[[-12   3  14  11  20  18 -10]
 [ -4  19 -19  23  12 -11   5]
 [-29  12  -6   3   1   0 -24]
 [ 26 -31 -19 -49 -39 -33  50]
 [-58  26  23  63  52  51 -78]
 [-26  35 -14  20   9 -13 -24]
 [-70  54  24  56  43  29 -87]
 [-35  21  -9  10 -16 -16 -30]
 [ -2  13 -11  -8 -13 -31   6]] => -12

[[ 41  31  -2 -23   6 -23  -5 -44  -1 -18 -13  30  -6  14   3]
 [-19   0 -12  30 -20   2  32 -13  16 -21  -1  38  -5  -6  -4]
 [ 12  65  -7  12   8 -64 -30  14  -8 -31 -22 -13  13  10  -8]
 [-55   9 -11   4   0  -9 -18  55   4 -36  13   4  -5   0  32]
 [-14   3 -56  19  -3 -37  17  -1   1  41  14 -13 -13   3 -18]
 [102   4   4   0  19  -5 -52 -62   7 -18  -7  -4  -7  22 -44]
 [ 25 -18   4  31  -5  42 -27   7  -4 -10 -48 -23  14  17 -22]
 [ -9 -18 -16 -16  33  31 -20  29 -29  -8 -26  -8 -42  42  -4]
 [-24  44 -23  24  33 -41 -25  45 -16 -43 -30 -13  -7  11 -28]
 [ 67  40 -20   4  -8 -23 -18 -28  24  -6 -48 -22  19   6   1]
 [-11  10  -2  14   3  -7 -38  47  -7  -3 -15 -44  18   4   2]] => 41

[[-32  12  12 -58 -20 -18  20  28]
 [-39  63  23  21 -37  -6  -1  13]
 [-25  -1   8 -67 -13 -18  22  26]
 [-36   3  12 -87 -20 -25  29  36]
 [ 43 -57 -23   0  38  10  -5 -20]] => -32

[[-71  70  -4  30  24 -21 -39]
 [-66  28   9 -80 -76  24  35]
 [ 17  66  37  42 -60  65   3]
 [  6  30 -61 -71   6  51  64]
 [-61 -30  19  12   4 -71  58]
 [ 45  39 -67  81 -81 -36 -19]
 [-55 -71  -9  -2 -71  15 -25]
 [ 75  39  79 -14  75  -1  58]
 [ 71 -49  71 -17  61  47 -57]
 [  9 -26  61 -63 -60 -49  -4]
 [ 48 -81  72  17 -32  45  35]
 [-71 -72 -80  42  -6  42  24]] => -71

[[-73  86  -4  39  96 -92  56 -42  -7]
 [  1 -14  29  -9  10  -6  -6  -8 -16]
 [ 17 100 -96  71  -1  43  62  56  96]
 [ -4 -20  34 -14  11 -14 -10 -15 -24]
 [ 15 -23 -27 -13 -43  27 -19  12   7]
 [-36  37 -10  15  38 -43  22 -21  -4]
 [  1 -16  33 -10  11  -7  -7  -9 -18]
 [ 14 -22 -28 -13 -42  27 -18  12   7]] => -73

[[-41 -47  -7   5  48  16 -83  54  23 -41  21  16  49]
 [ 29   7   4 -29  39 -42  29 -99  -5  15 -32 -32   3]
 [ 51  45  42   9 -13  -9  61  -2  44 -37  39  39  -9]
 [-64 -40 -17 -64 -15 -63 -65  -6   8  82 -35 -69 -31]
 [-21 -33   4 -51  26 -19 -18 -12 -19 -21 -43  -7  62]
 [-55 -14 -53 -39  47 -60   8  -7  -9  82 -49 -49  61]
 [ 43  43   9 -24  75 -58  11 -12  39  17 -45 -75  11]
 [-14  26   1  -8  36 -37   8   9 -16 -47  -6 -37  46]] => -41

[[-43  22  66  63 -65  71]
 [-32  47  81  54  -3  48]
 [ 29  13 -27 -74  26 -65]
 [ 20  76  42 -59  74 -62]
 [-12 -63 -38  56 -28  47]
 [-35  56  87  37 -34  45]
 [ -2  88  82  -8  71 -20]
 [ 35  25 -23 -85  46 -78]
 [ -9 -62 -38  53 -20  42]
 [ -6  77  68 -30   5 -19]
 [-32 -52  -7  74 -79  77]
 [-31  29  68  72  11  57]] => -43
---
 -78  -101   -34    19 ⇒ 19

 84  -61  -55  -63  -78 ⇒ -63

-98   28   11  -70  -55    1 ⇒ -70

  11    54     5  -100    33
  40   -60   -32    -9     9
 -36   -64   -33     8   -35
⇒ -100

  7  -57  -45  -11  -94 ⇒ -11

 51   36   30   17  -11    1
 86   31  -16   35  -17    1
⇒ 17

-94   11  -47   97   28   23 ⇒ 97

 21   19   16  -18   11    1
 -8  -19   17   11   -4   -1
  0  -74   68   15   40   80
⇒ -18

-73  -71   34  -80
 20   42  -81   79
⇒ -80
---
((-32, -79, -10, 65), (55, 49, 29, 1), (49, 5, 35, 7)) ⇒ 7
((-19, 20, -15, 7, -1, -42, -9), (-61, -4, 57, -55, 59, 3, 38), (72, -20, -59, 70, -26, 6, -27)) ⇒ -27
((47, 13, 11, -10, -9), (47, 20, -44, 21, 72), (47, 7, -9, 2, 18)) ⇒ 18
((20, 2, 8, 13, -10), (-28, 67, -6, -11, 1), (-17, 72, 9, -1, -8)) ⇒ -8
((-13, -20, -29, 31), (34, 28, -89, -3), (-30, 0, 41, 54)) ⇒ 54
((-20, 74, -15, -18), (1, 0, 1, 1), (-22, 72, -12, -18)) ⇒ -18
((-12, 30, -10, 8, 15, -46, 75), (-1, -6, -19, -5, 11, -62, 21), (46, -44, 0, -33, 44, -35, -41)) ⇒ -41
---
15,-8,2,-2,4,-1,3
-71,-52,37,-1,-23,-73,-47
yields 37

-5,-35,-36,67,32
22,-1,-73,41,-72
yields -73

-4,30,-42,-77,25,-56,-73
52,8,-61,-36,7,-64,28
yields -61

-73,-20,-30,13
-18,-8,-1,-19
yields -1

-6,46,-2,15,-21,-24,39
-84,65,-44,-10,-23,-66,1
yields -44

-1,14,17,8,25,3
-33,-2,17,-1,-75,26
yields 17

-58,-85,-66,-70,61,-44,78
61,88,68,74,-64,45,-81
yields 68

-98,6,82,34
-15,-38,70,-79
yields 70
---
[-22,7,-86,97] value -22
[58,-17,-15,-98,11] value 58
[-34,-51,-4,-11,84,80,-61] value -34
[-24,50,65,35,21,-38,81] value -24
[70,-34,67,59,98,-3,56] value 70
[-6,-24,46,86,-38] value -6
---
1.1	-0.9	-1.7	0.6: 1.1, -1.7

77.9	55.0	-37.3	118.5	-189.9	89.4
159.3	103.3	40.6	15.4	87.7	-46.4
: 159.3, -189.9

-94.88	-30.32	-18.94	98.20	66.43: 98.20, -94.88

-0.11	-0.08	-0.10	-0.07	-0.10	-0.12
-0.20	-0.10	0.13	-0.17	-0.14	-0.06
: 0.13, -0.20

-0.09	-0.12	0.13	-0.04	-0.09	-0.06	-0.14
-0.13	-0.11	-0.07	-0.20	-0.19	-0.02	-0.03
-0.01	-0.02	-0.05	-0.05	-0.17	-0.05	-0.08
: 0.13, -0.20

-8.62	-13.12	3.00	3.28	13.41	8.61: 13.41, -13.12

-109.02	-133.51	167.01	132.87: 167.01, -133.51
---
[[ 49  51 -17  57  66]
 [ 82  16   7  12  -1]
 [ 72  72   1  71  65]] result: 72

[[ 16  -5  91   6 -31 -10  18]
 [ -4   8  -1  21 -10   5 -23]
 [ 22  -2   3   8  -8   1  -6]] result: -2

[[-28  67  25  -9  96]
 [ -6 -11  83  35 -38]
 [-24 -18  78  85 -26]] result: -18

[[ 61  75  31  60 -23 -36  27]
 [-37 -19 -47 -48  39 -30  20]
 [-51 -12  53 -22  -8  43 -47]] result: -12

[[ 21 -25  29  16  23  20]
 [-52 -35 -75 -50 -34  27]
 [ 24  47 -13 -26  -5  -1]] result: 47

[[ -16  -11  -37    4]
 [  -3   -7 -100   20]
 [ -24  -25  -52   37]] result: -25

[[-31  56  51   0  42 -40  10]
 [ 14 -25  45 -37  21 -56 -49]
 [ -1  22  86  -8  19 -31 -59]] result: 22
